-.13  -.07  -.17  -.50  -.58   .24 out -.13, .24

 .06   .06   .08   .25
 .12   .01   .06   .17
 .03   .10  -.05   .52
out .06, .52

 .11   .00   .24  -.22   .28  -.08   .19
 .21  -.20   .34  -.31   .36  -.19   .35
-.29   .24  -.42   .36  -.45   .25  -.41
out .11, -.41

-.09   .18   .44   .13  -.11 out -.09, -.11

-.02  -.08  -.48  -.42  -.03  -.14 out -.02, -.14

-.61  -.49  -.58   .57   .27 out -.61, .27

 .01   .36   .01   .06
 .43  -.06   .00  -.48
out .01, -.48

-.28  -.08  -.25   .55  -.24   .18   .19 out -.28, .19
---
array([-.48,  .50, -.35,  .58]) gives .58

array([[ .43,  .17,  .11, -.06, -.03, -.04],
       [ .05,  .02, -.02,  .04,  .22, -.42],
       [ .22,  .09,  .02,  .03, -.02, -.16]]) gives -.16

array([ .32,  .08,  .40,  .09,  .34,  .20, -.57]) gives -.57

array([[ .37,  .43, -.17,  .03,  .27,  .09,  .15],
       [-.21, -.32,  .52, -.09, -.01,  .25,  .23]]) gives .23

array([[-.33,  .25, -.46,  .28,  .34, -.09],
       [-.11,  .05, -.05,  .22, -.42, -.09],
       [-.40,  .46, -.60,  .38,  .08, -.15]]) gives -.15

array([[ .26,  .09,  .45, -.37,  .16, -.26, -.16],
       [ .16, -.02, -.02,  .05, -.01, -.35,  .16],
       [ .07,  .18, -.04,  .44,  .39,  .32, -.51]]) gives -.51

array([ .53,  .33, -.20,  .33,  .14]) gives .14

array([ .46, -.11,  .32,  .30]) gives .30
---
[.05,.44,.18,-.31,.38,.08,.15] => .05, .15

[.32,.54,.21,.17,-.09] => .32, -.09

[[.29,.57,-.08,.15,.02],
[-.58,-.24,-.03,.48,.48]] => .29, .48

[.26,-.35,.40,-.08,-.53] => .26, -.53

[[-.24,-.07,-.30,-.27,-.56,.38,.03],
[-.37,.06,-.35,.07,-.21,.43,-.35]] => -.24, -.35

[[.05,-.03,-.14,-.17,.09],
[-.29,.44,.06,.46,-.14],
[.40,-.24,-.16,-.46,.10]] => .05, .10
---
[[222.899, -216.127, -101.331, -74.679, -152.732],
 [-109.225, -130.063, -47.679, -87.888, 127.489],
 [-96.595, -43.231, 135.078, 172.064, -26.492]] -47.679, 222.899

[87.24, 16.13, 127.10, -119.20, -54.62, 7.87, 76.84] -119.20, 127.10

[[0.64, 0.05, 1.68, -1.12, 1.78, -0.26, 1.48],
 [-1.17, 1.29, -2.18, 2.37, -2.19, 1.26, -2.13],
 [0.62, -0.38, 1.70, -1.22, 1.96, -0.40, 1.55]] 2.37, 2.37

[-0.04, -0.13, 0.05, -0.01, 0.13] 0.05, 0.13

[-0.18, 0.02, -0.11, 0.02, -0.17, 0.12, -0.12] 0.02, 0.12

[[-0.09, -0.02, -0.05, 0.00, 0.00],
 [0.02, -0.03, -0.03, -0.02, 0.02],
 [-0.14, 0.01, -0.17, 0.14, -0.02]] -0.03, 0.14

[[-0.36, 4.46, 20.58, -12.32, 10.96, 4.79, 12.38],
 [4.93, -5.34, 16.87, -17.52, 24.62, 0.90, 17.94],
 [-1.38, 8.34, -2.91, 10.33, -1.83, 24.78, -11.54]] -17.52, 24.78
---
((-.37, .39, -.42, -.02, .19, -.53), (-.32, -.25, -.48, .50, -.34, .16)) Out: .19
((-.02, -.13, .00, -.01, .00, -.01, .01), (-.05, -.39, -.02, -.02, .01, -.03, .03), (-.10, -.60, -.05, -.03, .01, -.05, .04)) Out: -.03
((.04, -.25, .30, -.28, .05, .10), (.04, -.18, .30, -.28, .02, .10), (-.01, -.03, .23, -.43, -.17, -.07)) Out: .02
((-.02, .22, .00, -.02), (.01, .49, .00, .00)) Out: .00
((.16, .14, -.28, .58), (-.32, .16, .31, .56)) Out: -.28
((.31, -.49, .18, -.04, -.43, -.12), (.19, -.06, .17, -.18, .25, -.24), (-.39, .41, -.29, -.11, -.08, .23)) Out: .25
((.13, -.18, .40, -.36, .45, -.16, .40), (.31, -.19, .48, -.46, .45, -.32, .50), (-.18, .08, -.45, .40, -.47, .15, -.43)) Out: -.32
((-.02, .07, .08, -.37, .12, -.26), (-.27, -.07, -.04, .30, -.24, -.33), (-.17, -.14, -.19, -.58, .00, -.05)) Out: -.24
((.11, .01, .01, .03, .01, -.02), (.48, .10, .01, .19, .02, -.04), (-.11, -.04, -.01, -.04, -.01, .00)) Out: .02
---
array([[-0.023,  0.036, -0.052, -0.002],
       [-0.188,  0.056,  0.190, -0.109]]) Answer: 0.036

array([[-0.02, -0.10, -0.09, -0.06,  0.05, -0.17],
       [-0.02,  0.02,  0.05, -0.09, -0.08,  0.14],
       [-0.02, -0.06, -0.08, -0.10,  0.04, -0.12]]) Answer: -0.09

array([[ 0.08,  0.01, -0.01, -0.16, -0.15,  0.15,  0.00],
       [-0.14, -0.05, -0.01,  0.10,  0.10,  0.01, -0.03],
       [ 0.05,  0.03,  0.06, -0.16, -0.12, -0.03,  0.04]]) Answer: 0.10

array([[-0.097,  0.197,  0.091,  0.166],
       [ 0.120, -0.115, -0.190,  0.017],
       [-0.137,  0.161,  0.068,  0.148]]) Answer: -0.115

array([[-0.13,  0.05, -0.05, -0.13,  0.13,  0.15],
       [-0.15,  0.04, -0.06, -0.14,  0.14,  0.19]]) Answer: -0.13

array([[ -9.6,   4.5, -20.4,  17.0, -13.5,   9.7],
       [ -2.0,  -5.3,  -5.8, -12.2, -14.5, -17.5]]) Answer: 17.0

array([[-0.2, -1.3,  1.2,  1.5,  1.7,  0.5,  0.6],
       [ 1.1, -0.2,  0.3,  1.6,  1.5,  0.5, -1.6],
       [-1.0,  1.8,  1.3,  1.0,  1.5, -0.5,  1.8]]) Answer: 1.5

array([[ 0.28, -1.42, -0.89,  0.75, -0.49],
       [-0.05, -0.27,  1.10,  0.66,  0.34]]) Answer: -0.89
---
[ 39 198 925 700] → 925, 700

[850 368 297 234] → 850, 368

[[ 12  11 -30 -10  -8]
 [-17   4  41   2  -5]] → 41, 12

[[127 246  54 599 662 484 184]
 [751 735 266 679 401 881 682]] → 881, 751

[8759 6635 4839 1610] → 8759, 6635

[[3849 2758 8285 7147 9276 7856]
 [8906 9504 5751 6234 8129 7116]] → 9504, 9276

[2848 5259 5933 8994 7266 9434] → 9434, 8994
---
[[-0.058 -0.098 -0.021 -0.085 -0.063 -0.016  0.007]
 [ 0.152  0.121 -0.045 -0.162  0.128 -0.172 -0.140]] ⇒ 0.128

[[-108.9  -48.2   77.5   77.6   -3.1]
 [-206.0 -184.2    4.6  227.2   -7.8]
 [ -27.9   -5.6  120.1  149.3   41.9]] ⇒ 120.1

[[ 0.018  0.055 -0.116  0.138 -0.187]
 [-0.050  0.081 -0.069  0.005  0.060]
 [ 0.006 -0.022 -0.171  0.084  0.118]] ⇒ -0.171

[ 0.121 -0.027  0.100 -0.164 -0.004 -0.075 -0.143] ⇒ -0.004

[[-126.523  -13.916    0.845   13.685   59.406   -9.887]
 [ 183.383  127.548   68.463   58.563   49.513   -3.073]] ⇒ 58.563

[[  47.028    0.806  -53.531   24.881]
 [  30.077  -59.086 -183.071 -141.336]
 [  13.880   37.490  176.418 -114.742]] ⇒ 37.490

[[ 1.1  0.1  0.6 -2.0  2.2  0.6]
 [ 0.3  0.6  0.5 -1.7  0.1  0.6]] ⇒ -1.7
